What is the hidden score of each row? Scores go from 0 to 20, and 10 is about the middle. The score is a weighted sum of the row's numbers plus the product of two more (or one squared), each taken from its middle value.
(33 -1 -9 26 -2 61 67 -31 66 69 0 -11 35 7 53 12) -> 5
(25 -31 63 72 -40 -40 -40 12 -44 -33 67 -60 28 -74 27 14) -> 12
(33 32 104 24 23 117 66 6 66 39 104 50 12 40 127 4) -> 15
(-5 -24 -16 -1 -8 10 3 -3 3 1 -3 2 2 19 -5 3) -> 9
(-22 -9 0 -14 -4 13 -13 2 -6 12 -2 -5 -30 17 -7 -5) -> 10
(-9 -5 4 -11 36 0 2 -17 -10 7 -3 -5 -49 -5 -7 -5) -> 10
(-3 17 -9 -7 -35 12 3 -11 1 0 -8 -14 -8 11 2 -6) -> 9
(12 -57 55 37 -104 -13 -4 127 2 2 41 -105 16 -7 -17
 0) -> 13
(-36 4 25 -55 26 18 -20 13 -24 19 20 30 -25 -21 -3 -14) -> 13
(-25 -19 31 -19 -51 -11 1 29 -5 -1 17 -9 -22 20 -3 3) -> 15
(28 9 -12 27 -9 24 15 -4 21 3 -1 22 13 5 6 -3) -> 8
(-91 -19 -30 -78 71 -13 47 57 46 -78 -35 -53 -74 -127 -31
 -127) -> 4
(17 3 -46 17 11 -26 -2 2 0 8 -16 -12 -13 7 12 1) -> 9
(-8 -1 -1 -13 7 -2 1 -20 12 4 -5 -8 -27 6 -7 -5) -> 9
(-30 -38 -13 -12 38 -23 14 -10 3 -7 -17 9 -9 -24 -12 -8) -> 13
(-36 12 -13 -56 -26 10 -14 -6 -15 20 -22 5 -10 59 -2 -11) -> 10
(19 13 3 24 -2 1 -2 -5 3 2 0 -5 12 -6 -13 12) -> 11
(-12 7 0 -3 31 5 2 25 -9 4 1 -5 -5 -12 -17 2) -> 12
(-28 11 1 -18 -12 5 -2 7 9 5 -1 -16 -11 33 -23 -16) -> 9
(27 1 -6 18 1 -2 2 -27 -9 -1 1 -6 14 13 14 8) -> 9
(39 31 71 43 29 87 115 -13 66 58 68 24 46 25 127 20) -> 13
(50 -6 4 88 -16 1 6 -18 4 8 -2 14 64 -22 -3 67) -> 13
(17 19 11 14 4 40 29 1 29 22 11 0 22 23 35 -4) -> 7
(1 26 -47 -3 -54 26 7 40 10 4 -36 40 0 -1 1 0) -> 11
(-6 16 -17 10 -53 6 0 27 -9 2 -11 -6 -4 -17 -2 -1) -> 12
(-4 -7 7 -1 -6 -13 5 -32 5 6 1 7 -12 34 -5 -2) -> 10
(25 -13 11 38 7 2 5 -10 3 4 1 14 -1 16 3 5) -> 10
(8 7 -2 -3 -46 -2 2 46 4 -2 0 1 -40 12 -4 -4) -> 12
(-28 3 -3 -39 3 -9 10 -20 3 4 6 14 -26 -2 -10 -4) -> 10
(-42 -127 -25 -34 60 -25 47 44 63 -27 -43 -42 -26 -83 -38
 -31) -> 8
(2 -5 13 -1 13 25 3 -4 3 1 14 1 6 10 0 1) -> 8
(-69 -33 -104 -113 33 -55 127 15 127 -127 -81 -46 -61 -66 -127
 -106) -> 7
(43 -2 -2 33 10 0 -3 -4 7 2 2 21 28 26 7 18) -> 10
(-2 13 -17 10 -25 20 6 -1 15 6 -22 14 1 22 3 -4) -> 10
(17 12 11 25 -12 3 3 15 -6 1 -4 0 7 -10 -6 6) -> 13
(7 -21 -8 -7 9 -36 -8 -14 -2 0 -18 -4 1 -6 1 -1) -> 11
(-34 8 22 -23 28 5 -6 18 -15 1 5 -10 -17 -10 5 -15) -> 12
(48 21 -58 23 -35 28 31 20 23 20 -37 28 31 -44 34 13) -> 10
(6 -5 0 -13 -5 20 -6 -36 -13 2 3 -7 6 12 19 0) -> 6
(21 13 18 37 25 31 22 9 18 18 31 9 28 30 12 2) -> 9
(-4 -15 35 13 -15 -56 13 -9 15 1 30 -17 -13 7 -6 2) -> 12
(-19 0 -1 -28 -3 15 -10 -1 -23 2 -2 1 -19 2 -19 -6) -> 11
(-6 -10 8 -6 -32 -7 5 -3 2 -3 6 7 -4 19 -23 1) -> 12
(-1 11 5 -15 -27 4 -3 6 6 2 -7 -9 -21 14 6 -1) -> 10
(-16 16 -24 -23 -10 16 -2 -74 -21 0 -9 -7 0 -2 -14 -2) -> 8
(33 -27 2 33 8 -20 -24 -36 -31 -17 -4 5 17 22 2 12) -> 8
(-54 14 0 -42 75 0 0 69 -13 5 7 5 -52 -127 -3
 -19) -> 12
(-7 16 14 -13 20 14 3 5 -9 0 6 5 -20 -3 3 -3) -> 11
(8 -10 13 14 -47 -11 -4 25 0 5 18 -37 8 -17 5 5) -> 10
(-60 17 3 -70 91 7 -2 127 -5 6 5 2 -83 -127 -6
 -108) -> 13
(-18 -8 5 -19 22 2 4 -41 2 5 0 1 -24 21 -3 -5) -> 9
(-4 -9 6 -26 2 17 -5 -28 -10 -1 2 -6 -5 21 -16 -9) -> 7
(19 -1 1 19 -13 -1 -1 -42 -2 -2 2 15 34 -10 6 -2) -> 9
(55 2 18 76 -30 -9 -14 6 -33 -14 15 -39 33 -40 14 66) -> 15
(3 -1 11 13 23 6 1 3 9 3 7 6 -8 23 -22 -2) -> 11
(14 14 5 16 36 -5 0 -26 11 2 -1 0 30 35 15 6) -> 8
(8 16 11 -7 -22 -12 -4 -26 -7 6 12 -22 -7 10 6 -1) -> 9
(5 -7 10 5 -22 -11 -6 -9 -13 1 6 15 10 11 -12 1) -> 12
(13 -14 4 11 9 1 -3 -3 -1 7 -3 -9 9 9 -7 2) -> 10
(-9 3 -2 -19 -1 7 -4 -30 -3 7 -4 -9 -1 8 12 1) -> 8
(27 2 7 0 -49 -5 -1 14 -14 -1 8 -6 8 10 -21 -1) -> 11
(18 -10 -8 6 -5 33 5 -33 -3 -1 -7 19 31 -14 -1 5) -> 7
(42 0 14 27 -10 -35 -81 -39 -104 -119 13 -2 47 -33 38
 93) -> 10
(36 6 7 18 8 33 29 -43 15 25 11 9 27 35 32 8) -> 6
(-58 18 16 -41 24 1 -5 -9 2 5 -1 30 -35 -94 -10 -55) -> 12
(-5 -66 37 17 -64 -15 -3 107 0 1 40 -62 8 15 -23 -1) -> 15
(18 6 13 4 28 31 13 16 17 13 28 21 -1 17 19 -5) -> 8
(-22 11 -2 -26 -8 -24 22 -30 16 -8 6 3 -42 46 -16 -14) -> 9
(-38 14 7 -94 61 9 -18 38 -8 24 25 30 -47 -127 -30
 -54) -> 9
(-13 18 19 -49 34 12 -13 -6 -21 9 9 25 -35 -42 2 -21) -> 9
(10 0 3 5 1 9 -1 -33 -12 3 3 -3 2 9 -10 -3) -> 9
(16 4 -6 14 -1 24 18 -26 20 11 2 25 11 9 -6 0) -> 9
(39 -8 5 29 -2 -76 -111 -54 -44 -35 -2 0 40 10 111
 6) -> 5
(7 9 3 22 6 9 6 -3 12 6 1 2 0 20 -10 6) -> 11
(-13 21 27 -42 66 9 -9 63 -24 9 13 9 -40 -52 -12 -11) -> 14
(11 -3 -13 12 9 1 -2 14 -11 8 -3 10 10 25 -3 4) -> 11
(-15 14 0 -2 27 -5 2 -8 12 -4 -5 5 -22 -14 -6 -4) -> 10
(13 3 -38 13 -14 60 18 -27 8 2 -26 22 15 17 8 -1) -> 7
(-17 5 -13 -18 16 -8 2 15 8 2 -1 -6 -7 14 -9 -3) -> 8
(-14 11 -14 -28 -26 19 -13 16 -8 10 -22 9 -21 38 -28 -10) -> 11
(26 17 -10 21 -24 12 13 28 21 8 -12 2 55 -13 -4 5) -> 9
(36 -9 38 31 -25 -34 -75 38 -43 -69 28 -11 66 -38 25 53) -> 9
(-2 -10 -8 22 9 -1 0 6 2 5 1 -10 -12 -7 -12 -2) -> 11
(75 -7 7 62 4 40 73 -13 76 127 3 6 42 34 37 56) -> 13
(32 -39 41 21 -55 -16 -16 83 -3 -7 47 -34 19 -36 10 2) -> 11
(18 8 -12 7 -4 5 4 -23 -4 0 -2 -16 11 14 -3 0) -> 9
(-8 4 0 -46 -24 11 -6 1 -23 4 -12 8 -14 14 19 -5) -> 8
(-27 88 76 -35 40 40 -21 6 -31 14 79 29 -13 -18 27 -6) -> 9
(-4 25 2 -10 -61 6 -2 59 -8 5 -7 9 -28 30 6 -4) -> 14
(41 -13 9 19 -20 -15 -16 -7 -19 -12 24 -5 28 -22 8 13) -> 8
(1 18 1 -22 -57 -2 2 61 -7 0 7 -2 -11 33 2 -7) -> 12
(5 86 127 28 31 106 25 8 29 1 127 60 16 11 38 -5) -> 15
(-4 -5 -7 6 37 0 -1 6 -6 1 -6 10 -3 -8 -17 -1) -> 12
(43 0 4 54 -22 -3 -6 -4 3 1 2 -3 32 -20 -7 61) -> 13
(-64 -14 -18 -15 -25 14 -17 -5 -8 23 -14 18 -65 70 -12 -22) -> 15
(52 -6 -15 40 -21 -5 3 -7 -4 -5 -3 -12 54 -17 -6 4) -> 9
(16 17 -6 20 4 -9 -6 -43 -15 -1 -2 -2 7 16 7 3) -> 9
(46 -16 2 39 6 8 15 -39 11 11 -3 14 79 17 9 76) -> 11
(22 17 -24 19 -15 36 27 -12 20 18 -11 6 25 -3 7 11) -> 9
(10 16 0 18 6 -17 -18 -21 -4 -2 -3 -8 31 15 9 0) -> 7
(37 0 11 55 18 -1 7 -21 14 3 -2 6 34 39 -5 29) -> 12
(-2 9 1 3 -1 -54 -22 -23 -28 -9 0 0 2 6 44 -3) -> 11
(-21 -28 -47 -5 32 -42 33 24 54 -15 -31 -20 -33 -18 -29 -6) -> 8
(-27 8 31 -58 29 25 -19 7 -46 27 28 16 -22 -4 -39 -12) -> 11
(-27 3 -2 -7 -1 -24 22 -18 24 -10 5 3 -29 9 -9 -6) -> 8
(-16 10 13 -12 13 27 -20 -3 -28 16 10 -9 -33 -24 -32 -8) -> 11
(-20 -48 45 -23 -51 -23 20 31 24 -16 69 -71 -31 93 -28 -8) -> 8
(29 12 6 48 12 19 20 -7 32 22 4 5 32 12 -12 23) -> 10
(32 0 -9 9 -32 12 9 15 5 6 -9 12 5 -3 1 11) -> 10
(2 39 -27 2 -38 20 -4 37 -5 1 -21 2 -13 9 4 -5) -> 11
(-25 6 16 -16 -12 -32 32 -29 34 -27 12 -8 -40 26 -34 -19) -> 9
(6 4 -9 18 13 3 -1 33 18 5 -1 7 -12 13 5 -5) -> 10
(3 0 11 8 11 -10 -2 -17 -3 3 -2 15 3 3 -16 -2) -> 12
(-23 -1 6 -16 -6 -29 16 -14 18 -2 7 -2 -6 18 -23 -4) -> 9
(8 13 -16 -7 -39 19 0 3 9 7 -17 6 3 19 -13 -5) -> 10
(2 7 -2 -10 6 0 1 -6 12 2 0 47 -6 11 1 -4) -> 11
(-42 -13 6 -61 21 2 -2 -2 -10 5 7 -15 -30 -22 13 -17) -> 9
(-24 7 -3 -30 15 -9 5 -8 13 -2 -2 12 2 6 -3 -3) -> 8
(20 8 -1 39 -16 6 11 5 12 7 -6 5 -3 -5 -19 0) -> 12
(-37 -12 -27 -23 28 -28 18 17 17 -8 -16 -12 -17 -2 -7 -8) -> 8
(19 -17 9 28 -15 -2 0 1 -14 6 3 -6 14 -5 -12 6) -> 12
(11 0 6 50 -10 -43 -33 -19 -23 -16 15 0 14 10 40 6) -> 10
(-76 -7 4 -44 -4 4 -1 19 0 6 3 4 -57 23 -11 -66) -> 15
(84 -30 20 50 -21 -72 -127 -31 -127 -127 42 -12 119 -23 127
 127) -> 7
(61 28 -6 21 -6 -7 -10 1 -10 -12 5 10 33 -10 -3 44) -> 13
